In the data rows, 128 means zero.
Each row has a hidden score. How much does it go up from the first row of each pair to the second? 8 means little or no change, 16 a big rise and 0 a big fall.
np.array([106, 109, 116, 136, 118, 115, 171, 141])
np.array([112, 132, 124, 166, 129, 121, 139, 099]) >> 2
np.array([182, 146, 135, 102, 133, 111, 105, 124])
np.array([109, 092, 096, 130, 096, 162, 169, 149]) >> 10
np.array([097, 107, 106, 155, 104, 154, 160, 126])
np.array([095, 110, 108, 165, 109, 142, 162, 119]) >> 9
np.array([125, 159, 139, 142, 144, 110, 118, 096])
np.array([131, 098, 103, 103, 101, 148, 129, 195]) >> 9
np.array([132, 165, 179, 106, 150, 105, 088, 118])
np.array([095, 110, 109, 168, 110, 141, 159, 118]) >> 9
np.array([122, 156, 137, 148, 141, 112, 120, 097])
np.array([161, 120, 120, 104, 130, 120, 129, 143]) >> 10
np.array([135, 105, 110, 099, 106, 138, 114, 204])
np.array([108, 127, 133, 142, 131, 122, 122, 136]) >> 8
np.array([160, 139, 145, 104, 145, 113, 114, 117])
np.array([172, 144, 154, 096, 154, 100, 096, 127]) >> 9
np.array([110, 111, 105, 145, 102, 174, 149, 116])
np.array([106, 136, 124, 178, 125, 120, 130, 101]) >> 13
np.array([132, 130, 121, 135, 117, 136, 138, 115])
np.array([161, 146, 158, 099, 163, 097, 101, 117]) >> 11
np.array([096, 111, 109, 167, 109, 140, 160, 119])
np.array([095, 111, 108, 165, 109, 141, 162, 119]) >> 8
np.array([137, 108, 102, 114, 103, 186, 127, 139])
np.array([152, 148, 168, 098, 154, 102, 089, 131]) >> 16
np.array([132, 130, 135, 120, 151, 087, 158, 116])
np.array([108, 117, 113, 161, 120, 126, 164, 105]) >> 2
np.array([149, 138, 140, 103, 127, 124, 098, 150])
np.array([154, 148, 154, 102, 152, 109, 092, 129]) >> 9
np.array([095, 112, 109, 166, 109, 142, 159, 119])
np.array([095, 110, 107, 167, 108, 142, 161, 118]) >> 8
np.array([131, 134, 145, 118, 158, 087, 139, 121])
np.array([117, 125, 128, 136, 142, 093, 170, 112]) >> 9
np.array([105, 107, 105, 143, 102, 185, 140, 124])
np.array([145, 166, 152, 114, 156, 100, 108, 101]) >> 15
np.array([115, 092, 093, 124, 090, 179, 159, 152])
np.array([115, 131, 118, 154, 117, 148, 133, 104]) >> 7
np.array([112, 098, 098, 123, 093, 197, 141, 146])
np.array([105, 116, 112, 169, 115, 137, 154, 106]) >> 15
np.array([135, 132, 142, 115, 158, 085, 146, 119])
np.array([115, 133, 124, 162, 132, 117, 143, 098]) >> 2
np.array([095, 111, 109, 166, 110, 143, 159, 118])
np.array([173, 115, 125, 089, 124, 121, 117, 163]) >> 9
np.array([095, 110, 109, 166, 109, 142, 159, 119])
np.array([137, 106, 110, 100, 104, 167, 106, 184]) >> 3
np.array([139, 146, 158, 104, 138, 120, 089, 140])
np.array([095, 111, 108, 168, 109, 141, 160, 118]) >> 10
np.array([179, 127, 136, 092, 134, 113, 098, 154])
np.array([096, 113, 111, 169, 111, 138, 156, 117]) >> 9
np.array([123, 155, 140, 144, 146, 108, 121, 096])
np.array([146, 110, 116, 094, 114, 129, 104, 203]) >> 9
np.array([140, 153, 159, 107, 139, 124, 086, 129])
np.array([133, 135, 138, 124, 158, 089, 147, 108]) >> 16
np.array([113, 097, 099, 122, 093, 190, 143, 151])
np.array([149, 149, 159, 104, 170, 088, 113, 112]) >> 16
np.array([113, 139, 128, 164, 129, 123, 128, 099])
np.array([114, 122, 125, 140, 139, 095, 175, 112]) >> 16
np.array([119, 140, 126, 157, 131, 121, 134, 097])
np.array([155, 154, 147, 110, 153, 104, 114, 104]) >> 9
np.array([123, 113, 119, 112, 112, 153, 106, 178])
np.array([099, 119, 114, 181, 116, 129, 148, 107]) >> 11
np.array([164, 142, 152, 101, 157, 103, 106, 116])
np.array([096, 116, 114, 167, 113, 138, 146, 121]) >> 7
np.array([104, 117, 113, 168, 114, 142, 150, 107])
np.array([135, 171, 166, 109, 172, 094, 096, 104]) >> 10
np.array([128, 096, 103, 106, 102, 139, 146, 187])
np.array([135, 100, 106, 101, 107, 130, 134, 196]) >> 9
np.array([139, 134, 145, 104, 127, 128, 093, 158])
np.array([117, 146, 130, 157, 132, 122, 125, 098]) >> 8
np.array([095, 112, 109, 166, 110, 142, 158, 118])
np.array([111, 135, 139, 147, 144, 097, 142, 110]) >> 13
np.array([147, 139, 157, 098, 148, 103, 095, 149])
np.array([145, 156, 150, 113, 153, 114, 097, 112]) >> 4
np.array([162, 145, 154, 101, 163, 098, 105, 116])
np.array([165, 143, 156, 100, 156, 102, 105, 116]) >> 7
np.array([160, 140, 148, 104, 148, 110, 112, 116])
np.array([105, 098, 097, 132, 096, 182, 150, 147]) >> 4
np.array([139, 142, 155, 104, 135, 121, 091, 147])
np.array([163, 142, 150, 102, 152, 106, 109, 116]) >> 9
np.array([160, 147, 156, 101, 162, 099, 104, 115])
np.array([134, 136, 145, 119, 161, 086, 141, 113]) >> 13
np.array([117, 151, 155, 129, 143, 120, 098, 121])
np.array([121, 153, 133, 150, 138, 116, 121, 097]) >> 8
np.array([122, 149, 129, 151, 132, 120, 127, 098])
np.array([138, 116, 122, 102, 112, 152, 099, 178]) >> 6
np.array([149, 154, 152, 111, 153, 107, 110, 106])
np.array([162, 145, 152, 101, 156, 104, 107, 116]) >> 9
np.array([128, 118, 124, 118, 136, 092, 177, 129])
np.array([162, 144, 152, 101, 154, 105, 107, 115]) >> 0
np.array([140, 124, 112, 124, 113, 144, 140, 123])
np.array([120, 124, 130, 118, 119, 148, 104, 157]) >> 8
np.array([114, 094, 099, 120, 099, 152, 157, 171])
np.array([142, 118, 116, 107, 111, 183, 100, 145]) >> 0
np.array([097, 113, 108, 172, 110, 139, 159, 112])
np.array([138, 123, 127, 103, 116, 148, 096, 171]) >> 5
np.array([134, 139, 141, 121, 161, 087, 142, 110])
np.array([109, 149, 145, 156, 146, 108, 113, 105]) >> 3
np.array([105, 119, 120, 149, 130, 103, 173, 118])
np.array([116, 138, 124, 158, 124, 135, 130, 100]) >> 0
np.array([160, 146, 155, 100, 163, 099, 102, 117])
np.array([140, 149, 153, 108, 135, 132, 087, 131]) >> 3
np.array([137, 108, 103, 113, 104, 188, 126, 138])
np.array([173, 123, 135, 090, 130, 114, 102, 164]) >> 16
np.array([163, 141, 150, 102, 152, 107, 110, 117])
np.array([162, 136, 142, 096, 131, 123, 091, 153]) >> 6
np.array([129, 177, 173, 110, 159, 101, 090, 105])
np.array([118, 090, 097, 117, 098, 153, 161, 171]) >> 10
np.array([123, 156, 161, 118, 142, 115, 095, 126])
np.array([131, 108, 119, 109, 124, 106, 159, 161]) >> 16
np.array([136, 104, 112, 098, 109, 128, 120, 205])
np.array([140, 156, 159, 107, 140, 123, 086, 127]) >> 2
np.array([137, 160, 170, 107, 145, 114, 087, 121])
np.array([153, 133, 129, 114, 145, 109, 129, 119]) >> 11
np.array([122, 148, 132, 149, 129, 128, 119, 101])
np.array([108, 115, 112, 162, 120, 126, 165, 105]) >> 13
np.array([143, 165, 146, 118, 153, 108, 104, 104])
np.array([187, 128, 138, 091, 136, 106, 102, 147]) >> 10
np.array([144, 110, 111, 102, 107, 171, 107, 165])
np.array([136, 101, 106, 099, 104, 142, 123, 201]) >> 16
np.array([156, 139, 127, 115, 128, 141, 107, 119])
np.array([155, 133, 148, 096, 141, 108, 095, 158]) >> 15
np.array([095, 112, 108, 167, 110, 141, 157, 119])
np.array([115, 131, 133, 137, 142, 094, 157, 116]) >> 14
np.array([161, 143, 152, 101, 154, 106, 108, 115])
np.array([096, 111, 108, 166, 109, 144, 157, 119]) >> 8
np.array([178, 134, 142, 093, 147, 100, 104, 139])
np.array([140, 146, 168, 102, 155, 099, 095, 135]) >> 9
np.array([112, 153, 136, 160, 139, 114, 114, 100])
np.array([137, 126, 114, 129, 112, 142, 140, 121]) >> 6
np.array([105, 100, 101, 133, 098, 170, 153, 146])
np.array([135, 138, 144, 119, 164, 089, 137, 109]) >> 16
np.array([118, 138, 127, 158, 135, 114, 138, 097])
np.array([136, 106, 110, 100, 104, 158, 108, 192]) >> 5
np.array([133, 167, 175, 108, 153, 106, 088, 113])
np.array([123, 135, 135, 135, 140, 115, 138, 107]) >> 10
np.array([107, 114, 119, 140, 124, 109, 171, 132])
np.array([106, 097, 100, 132, 096, 182, 151, 143]) >> 0
np.array([113, 126, 129, 139, 141, 095, 166, 114])
np.array([114, 092, 095, 122, 091, 177, 157, 157]) >> 0
np.array([140, 119, 119, 105, 111, 178, 097, 152])
np.array([151, 122, 111, 116, 111, 145, 139, 127]) >> 13
np.array([095, 111, 108, 165, 110, 142, 159, 119])
np.array([095, 111, 109, 166, 110, 142, 160, 118]) >> 8
np.array([100, 117, 112, 165, 111, 151, 141, 115])
np.array([140, 102, 108, 097, 107, 132, 119, 206]) >> 13
